Each path below is one point turned by a fixed rotation once a step. After each direction that follows a path, write how fast that rotation turns it, in deg/step (0 if it stays still).
Each turn is a multiple of 5 degrees from 10 to 175, or 0.
Each row of a path follows its step; steps can be skipped.

step 0: [  2  -5   4  10  -6 -20  -4 -11  -2  -1   3 -13   4   2   4  -7   2  -2
  -4  10  -2   6  -7   6 -17  -2   0  14  10  15  23   0   0  -6  16   2
  -5   5 -11  -9  -2  -7  -5   4 -28   6  -6  14   4   6]
step 3: [ -2  -5  -4   1  19  -7  10 -14   7  -2   7   7 -12 -10  -6  -6 -13   5
   0   6   4  -2 -11   7  13   0  15   3  16  17   9  -6   9   2  -9  -9
   8 -17  -5 -12   9   4 -13  17   7  -3  -2 -16  -8   2]
step 6: [ -6   0   3  10   4   1   7  -3  10  -7  18 -26   3  11  -5   6  10  -8
   6   6  -4  -1   4  -1  -8  -9 -13 -12   1   0  -3   3   5 -16   6  -1
  -7 -12   0 -19   2 -15  -3   8 -22  -2   9  -9 -15   3]
step 7: [  6   2   1  -7  -2  10   9 -10  24   4  -5   7  10  -9  -7 -14   4  -9
   8   0  11   6   0  -1   2   9  -7   5  -5 -10 -30   6 -17   6  -8   2
   3   9   7   5   7 -11   8   0  12  -5   1  17  -3   4]
step 8: [ 13  -7   2   8   9  -7   8   1   2  -2 -12   5  -9  -4 -12  12 -17  -1
 -17  -9  -4   4   4   7  -1  -2  19   5 -10  14  18 -13  -6   4   2   6
  15  17  -5  -2   4   8  -8  -3   1  11   3  16  12   6]
step 12: [  3   8  -6  -8   5  13  13   6   2  13  10  -9  -2  -9  -2 -11   1   9
   2   0  -2   0   7  -4  -3   6  -2  18  -1  -7  -7  -2   7  -3  -3  30
  -1  -4   9  -2  12 -10   2   0 -27 -11  10  -6 -15   7]
step 13: [ -6   2  -9 -17  -5   1 -11  -2  12  -3 -29   5  -1  -2  -2  13  13  -8
   4  -2  10 -10   8  13 -15   2   0  11   0   1  -6   4 -17   5 -16  10
   3   7  -9  11  -7  -2  -6  -3   6   5   7   3  19   0]
step 16: [-12   9   2  15 -16  -8  -4 -12  -6   0  -7   0   3  -6  -4 -14 -10   9
  -1 -17  -7   9   0   5 -10  -7   2   5   4   9   7   4  -1   5  10  -5
  -4   2  -2   6   0   4  -9 -31  18  -2  10  10   2  17]
Speeds:
[ 1  0  2 -2  0 -1  1 -3 -6  2  5  3  1 -2 -4 -1 -1 -3 -1 -2  3 -4  5 -2
 -2 -1 -1 -3  3 -4  5  5  0  0 -3  1  7 -5 -3 -2  2  2  2 -1 -5  1  3  1
  0  0] : 115
[-1  0  0 -4  1  2 -1 -4  2  3 -1  5  0 -1  3 -2 -2 -3  8 -1  6 -3 -1 -1
 -3  1  0  0  5  1 -3 -1  0 -3  0  0 -1 -2  0  1 -1  3  0  7  6  3 -3  0
  3 -4] : 175
[ 0  0  2  3 -2  2  0  1  1 -1  3  4  0 -1  4  2  3  4  0  3  0 -1 -1 -2
 -3 -1 -6  1  2  1  5  8  1 -2  9 -4 -3  2  0 -2 -1  4  1 -3  1 -2  0  2
 -2 -1] : 70
[-2  4  4 -3  5  1 -2  0  0  2 -2 -6  2  0  0  2 -6  4 -3  0 -2 -4 -2 -3
  5 -3 -2 -2  4 -1  1 -1 -9 -1  3 -1 -2  0  1 -3  3  3  0  1 -1  0 -1  2
  6  1] : 125
[-6 -5  0  1 -3  3  0  3  2  2 -2  1  2  1  1 -3 -2  1 -1 -3  5 -3  5 -1
  3  0  3  2 -5 -1 -2  6 -1  2 -2 -4 -5  1  1  0  6  0 -1 -2 -4  3 -3 -2
  1  0] : 130

step 0: [ -7 -15 -12 -41  -9 -13  -2   8 -14   9  -2 -13   1  13   4   3  -3 -11
 -14 -21  -7  -3  -4   8   1   6  -1   1  -7   0  10  -2  -7 -18   7 -18
   7  -8   4  -2   1   3   6  -6 -12  -9  14   1   3   1]
step 4: [  4  -1  12  -9  -1 -18  12  -1  -5  19  -7  16  11  -2  -2   9 -11  11
  -3  -8 -11  -6  -5   9 -15   2  -4 -19   5  -4   4  -4   9  23   7 -35
  -6   3  13 -10   7   1  -1  -1  -6  -9  -1  -8  -9  10]
step 5: [  9   0  -8  -1   2  -6   3  12  -8   4   0  -2 -19   7  -2  -4 -10  -2
 -15 -14   4   4   7  18   0  10  18   0   2 -13  16  12   9  -7  15 -28
  15   2  -7 -12  -9 -17   3 -20  -8   3  -2   2 -16  10]
step 7: [-11  -5  -7  -6   3  -6   7   1 -15   0 -11 -14   0   1  -2   4  -3   6
  -2   5  -7  -4   8   8  25   7  -6  -6  -9   7   2 -10  -5  11   8 -27
   4  12  11 -17 -21 -24 -24   3  -3 -13   7   0  11  -1]
step 9: [ -7  -9   2 -21 -18  -2  -2   1 -18   2   7   0   7   8 -11 -10 -20 -16
 -11 -19  -2  -7  -3  -6 -15 -14 -10  -1  13   8  11  -2  -7  14  11 -14
   2  -5  16 -12   2 -11  -5 -10  -9  -2  24   3   1   7]
step 10: [  6   2  11  -1  11  -6  -5  10  -1  17 -15  -7   6   0   6   9 -12   1
 -12   7 -12  -2  -6   2   4  13  -4   0   5 -13   8  -1  -3   8  28 -23
  -3  -1  10   4   1   0   5 -18 -32  -6   8   2   0  19]
step 12: [  3  -9   5  -1 -13 -13   3  13  -4  26   9  -7  -1  -6  -1  -1  10   0
   2  10  -3   0  17  19  -7 -21   7 -12  -9   0  -5  -8  -5  -1  18 -20
   2   6  -4  -3  -5 -20  -4  -7   5 -14  21  16   7   7]
step 16: [  1  -4 -15  -9  15 -15 -12   5 -17   6  -1   5   3  12  15   1   4  -5
 -19  -1 -12   8   4   7  20  17   2 -12 -11   0  13  -5 -12  12  12 -11
   0  -5   2 -11  -2 -17  -9 -11 -21  -1  16  -9   4   7]
Speeds:
[ 2 -1 -2  0 -1 -1 -3 -2 -1 -6  1 -2 -2  6  2 -1 -1 -2 -2  1 -1  1  5  0
 -3 -4  5  5 -1  1 -2  4  2 -6  0 -6  2 -1 -3  0  1  5  2  2 -1  6  2 -3
 -1 -5] : 125
[-3 -3  0  2 -5  2  9 -2 -2 -4 -5 -4  0 -3  3 -5  2 -3  2 -2 -2 -1  0 -1
 -1  1 -3  0  2 -2 -4  4 -2  1 -3  0 -1  2 -3  2 -2 -1 -3  0 -2  1  2 -1
  6 -4] : 60
[-3 -2  1  0  4  3 -1 -2  3 -4 -5 -4  5 -7  0  6 -2  0 -2  1 -3  6  1  1
 -1 -1  1  2  0  4  2 -4  3  0 -1  1  2  4 -1  0 -4  1 -1  0 -4 -1 -1  6
 -1 -3] : 90
[ 0 -3 -1  4  1 -1 -5  2 -2  5  0  0  2  2  0  2 -2  1  5  2  2 -1 -6  1
  0 -4 -5  0  3 -4  1  2 -1  2 -4 -4 -2  4 -5  3 -1  1  2 -5  1  3  3  1
 -3 -5] : 45
